Each row is where one point has got to under a steady rotation. How many ticks took it there?
The counts run from 0 to 830.
[135 123  98 118 103 141 105  92 164 123 128 163 120 123 155 108 135  83
 197 122 132 161 109 167 127 161  92 128  87 109 134 101] => 183
[122 107  53  95 152 130 106  99 155 106 151 144 115  95 125 136 126 114
 201 115 109 145 137 144 124 135 125 127 130  83 147 103] => 672
[156 133  81 121  90 132  91  64 135 113 114 154 139 126 136 106 138 109
 182 131 140 154  70 136 143 149 117 129 155 107 143 125] => 259
[147 112  63 104 131  94  96  97 133  76 132 125 123 109 124 116 133  93
 161 106 120 165 102 120 143 123 121 128 127  98 179  92] => 338
[140 110  78  93 146 121 105  88 155  91 177 144  94 102 131 116 115 108
 179 129  91 147 139 145 108 118 138 103 132 103 105 115] => 401
[150 105  73 118 132 140  96  79 158  91 148 154 106 117 128 139 120 100
 193 142 126 164 128 128 108 108 107 115 112 102 113 104] => 147
[151 124 101 113  98 113  89  77 128  80 128 163 126 117 130  86 123 108
 177 147 131 171  80 124 104 135 114 129 162 106 123 122] => 781
[156  96  73 112 127 117 101  98 134  72 124 125 123 116 131 123 148  74
 147 111 127 167 100 137 153 131 125 125  98 107 173  96] => 340
[140 107  59  99 141 131 109  73 158 104 165 146 104 102 125 127 118 116
 200 125  99 136 135 135 116 119 132 113 146  98 122 122] => 670
[130 113  91  97 148 108 105 103 144  81 174 134  92 100 130 118 113  99
 169 130  95 169 142 158 112 123 138 100 128 103 107 100] => 133
[147  85  67  97 128 142 113  87 139  93 171 156 110  93 132 119 113 109
 188 124 102 139 122 144 115 125 142 124 140 108 111 133] => 679
[126 116 108 105 107 152 120  98 153 119 129 162 120 122 152 109 139  84
 191 116 124 164 111 194 146 174 114 120  96 111 129 103] => 452
[114 154 102 101 116 120 114  92 149 126 138 154 117 121 141 106 111 116
 211 111 109 169 120 179 130 159 113 118 138  94 127  98] => 459
[136 124  87 116 120 155  91  67 135  98 136 158 122 119 129 131 132 122
 183 155 134 175 102 153 124 141 137 108 165  95  88 122] => 491
[154 120  78 111 120 118 109  78 164 116 138 127 114 131 148 120 152  76
 161 104 114 148 115 158 161 137 114 107  81 121 160 101] => 629
[114 148 107  99 120 125 109  93 140 118 153 153 111 112 141 106 112 118
 193 120 103 177 118 188 127 157 139 105 152  97 102 104] => 468
[144  80  85 104 113 155 123  85 149 101 131 172 132 115 132 117 137  90
 202 119 126 138 111 146 133 155 107 134 109 117 146 123] => 696
[128 126  84 107 151 118 104  89 163  99 144 132 106 129 125 146 129  96
 181 133 115 181 146 154 137 125 108  90 104  94 134  78] => 126
[136 122  89 105 107 114 102  98 150 103 147 164 110 100 140  91 105  98
 207 114 114 151 107 134  93 129 101 142 126 103 129 111] => 169
[137 136 112 102 100 102  96 103 113  88 135 142 122 114 142  72 133  93
 146 120 117 183  74 172 140 162 143 122 151 106 138 111] => 533
[117 122 107  89 114 118 128  81 157 114 130 165 129 126 134  94 125 105
 213 121 106 147 120 158 133 170  96 114 141 108 148 108] => 717
[147 148  93 108  93 104 103  63 141 106 120 149 136 132 136  85 143 112
 175 123 121 149  76 136 146 156 121 118 170 109 150 124] => 270
[136 110 114 102 102 138 112  92 162 108 150 169 113 115 160  74 142  81
 185 128 107 140 109 168 114 172 117 119 108 121 115 126] => 186
[136 141 100 111  97 104  94  97 109  92 126 144 126 110 133  86 117 107
 168 116 126 186  70 157 131 141 134 132 161  98 134 106] => 524
[150  89  83 101 142 145 109  81 158  89 178 144  98 107 142 123 137  91
 167 141 100 144 139 151 118 129 140  97 111 118  98 124] => 399
[128 112  77  89 156 125 112 105 155 103 171 125  97 102 143 120 144  91
 163 114  89 149 140 174 139 151 153 101 107 107 132 104] => 654
[170 109 101 108 106 106 122  63 140  87 153 140 107 140 134 116 112  84
 160 109 106 178 109 159 153 118 121  92 109 134 124 105] => 100
[134 131  77  93 144 119 103  64 152  97 134 123 131 125 126 118 169 112
 164 141 105 136 113 139 154 161 138  88 159 102 159 119] => 38
[158 121  64 113 134 109  83 101 122  77 150 113 104 101 134 125 132  94
 131 122 120 181  97 144 133 111 155 122 132  97 128 104] => 590
[140  99  72 117 133 135  99  76 163  90 147 156 110 113 130 129 130 100
 196 147 125 155 126 119 101 119 101 118 115 105 124 108] => 148
[134 159  83 106 139  88  82  80 143  91 142 113 109 118 127 114 141 112
 150 134 108 177 110 137 135 128 140  97 158  90 137  97] => 570
